Each row has a name. After each piece below comes the name of the row it's from, unless a question asks for something else. Each question is about the rows just above it.

[145  97 129  93 139 131 136 126 133  98  61] : Q_909
[131 131  93  61 136 139 133 145  98 126  97] : Q_123
[136 126  97  61  98 133 131 139  93 130 145] : Q_865
Which row holds these entries in another order? [ 61  98 133 126 136 131 139  93 129  97 145]	Q_909
Which row holds these entries in another order? [ 61  93  97  98 126 130 131 133 136 139 145]	Q_865
[ 98 126  97 131 131  93  61 136 139 133 145] is which row reordered?	Q_123

[119 120 110 123 248 169 169 100 114 150 207 247 118 169 154 122] : Q_501
[145 149 154 116 103 142 110 137 141 140  93 137  34  80 138 141] : Q_462
[127 117 143 133 116 117 105 126 141 114 117 132 118 118 171 145] : Q_158
[117 114 105 132 141 118 132 127 118 117 143 126 171 145 117 116] : Q_388
Put [114 118 117 141 117 171 105 117 118 143 132 132 116 127 145 126] back in order: which row is it?	Q_388
[117 105 117 127 118 145 114 133 118 171 143 132 117 116 126 141] is which row reordered?	Q_158
Put [122 119 120 110 123 248 169 169 100 114 150 207 247 118 169 154] back in order: which row is it?	Q_501
Put [ 34  80  93 103 110 116 137 137 138 140 141 141 142 145 149 154] back in order: which row is it?	Q_462
Put [145 138 141 103 140  80 142 154 149 141  93 116  34 137 137 110] back in order: which row is it?	Q_462
Which row holds these entries in another order? [145 117 116 117 114 105 132 141 118 132 127 118 117 143 126 171]	Q_388

[200 206 136 172 183 198  66 179 101 170 162 169 175  74 127 108 168 208
 223 208 156 187  96 143 151 137 133 173 109 176 184 155 140 174 125 202
 142 142 224 123 219 108  82 168 187 152 195 182  99  98 142 154 145 204
 117 139] = Q_790
[185 132 156 166 118 151 146 175 174 151 154 145 117 144 114 165 134 154
 152 106 153 144 169 139  91 120 139 128 126 155 127 139  98 111 171 144
 140 164 136 188 137 151 125 156 115 161 157 172 111 167 114 137 192 158
 153 158] = Q_153
[204 113 206 138 135  90 144 196 128  91 160 119 175 140 106 190 204 145
 178 122 119 120 138 130  92 169  83 120 110 131 203 196 157 139 153  97
 190  90 112 196 166 192 213  92 120 129  80 106 154 196 114  91 145 103
 174 147] = Q_477
[129 140 160 113  90  92 213 110 196 169  97 145 119 192 206 175 120 114
  91  83 112  90 203 196 130 135 131 144 138  92 140 106 122 119 138  91
 190 166 103 190  80 145 196 157 120 174 106 178 147 196 153 154 120 128
 204 204] = Q_918
[139 137 151 172 169 155 167 125 144 132 158 192 154 154 127 185 134 128
  91 152 146 114 166 151 115 174 144 120 111 114 188 139 145 157 111 144
 161 117 156 139 140 106 154 151 153  98 175 164 118 171 158 126 165 137
 156 136] = Q_961
[211 222 141 167 176 196  64 178 106 184 149 174 167  68 147 110 165 217
 227 205 144 178 107 158 153 132 120 176  91 170 196 141 132 171 120 202
 155 142 232 126 217  94  77 179 194 166 192 206  82 106 141 164 138 216
 129 155] = Q_74
[206 215 137 176 184 200  71 182 105 179 164 176 187  77 130 109 173 213
 229 211 163 191  94 154 147 137 138 184 112 174 188 159 139 181 124 204
 151 155 232 136 224 112  88 175 188 156 205 192 102  99 149 156 144 210
 123 149] = Q_459
Put [204 204 129 140 160 113  90  92 213 110 196 169  97 145 119 192 206 175
 120 114  91  83 112  90 203 196 130 135 131 144 138  92 140 106 122 119
 138  91 190 166 103 190  80 145 196 157 120 174 106 178 147 196 153 154
 120 128] back in order: which row is it?	Q_918
Which row holds these entries in another order? [139 153 151 145 158 144 139 144 156 192 152  98 164 137 126 118 172 161
 167 171 125 111 154 139 144 158 165 166 157 120 137 169 128 154 114 134
 151 117 106 188 111 153 140 175 115 155 132 174 146 156 185  91 136 151
 114 127]	Q_153
Put [ 80  83  90  90  91  91  92  92  97 103 106 106 110 112 113 114 119 119
 120 120 120 122 128 129 130 131 135 138 138 139 140 144 145 145 147 153
 154 157 160 166 169 174 175 178 190 190 192 196 196 196 196 203 204 204
 206 213] back in order: which row is it?	Q_477
[ 91  98 106 111 111 114 114 115 117 118 120 125 126 127 128 132 134 136
 137 137 139 139 139 140 144 144 144 145 146 151 151 151 152 153 154 154
 154 155 156 156 157 158 158 161 164 165 166 167 169 171 172 174 175 185
 188 192] is which row reordered?	Q_961

[159  63  35 218  46   9] : Q_503
[ 63   9  46  34 218 159] : Q_496
[128 127 120 132 134 131] : Q_449
[134 120 118 118 131 131] : Q_272
[118 131 132 118 120 134] : Q_240
Which row holds these entries in another order? [127 131 132 128 134 120]	Q_449
Put [120 134 118 131 132 118] back in order: which row is it?	Q_240
Which row holds these entries in another order? [134 118 132 120 118 131]	Q_240
Put [  9  34  46  63 159 218] back in order: which row is it?	Q_496
Which row holds these entries in another order? [  9  46 218  35  63 159]	Q_503
Which row holds these entries in another order? [118 131 120 131 134 118]	Q_272

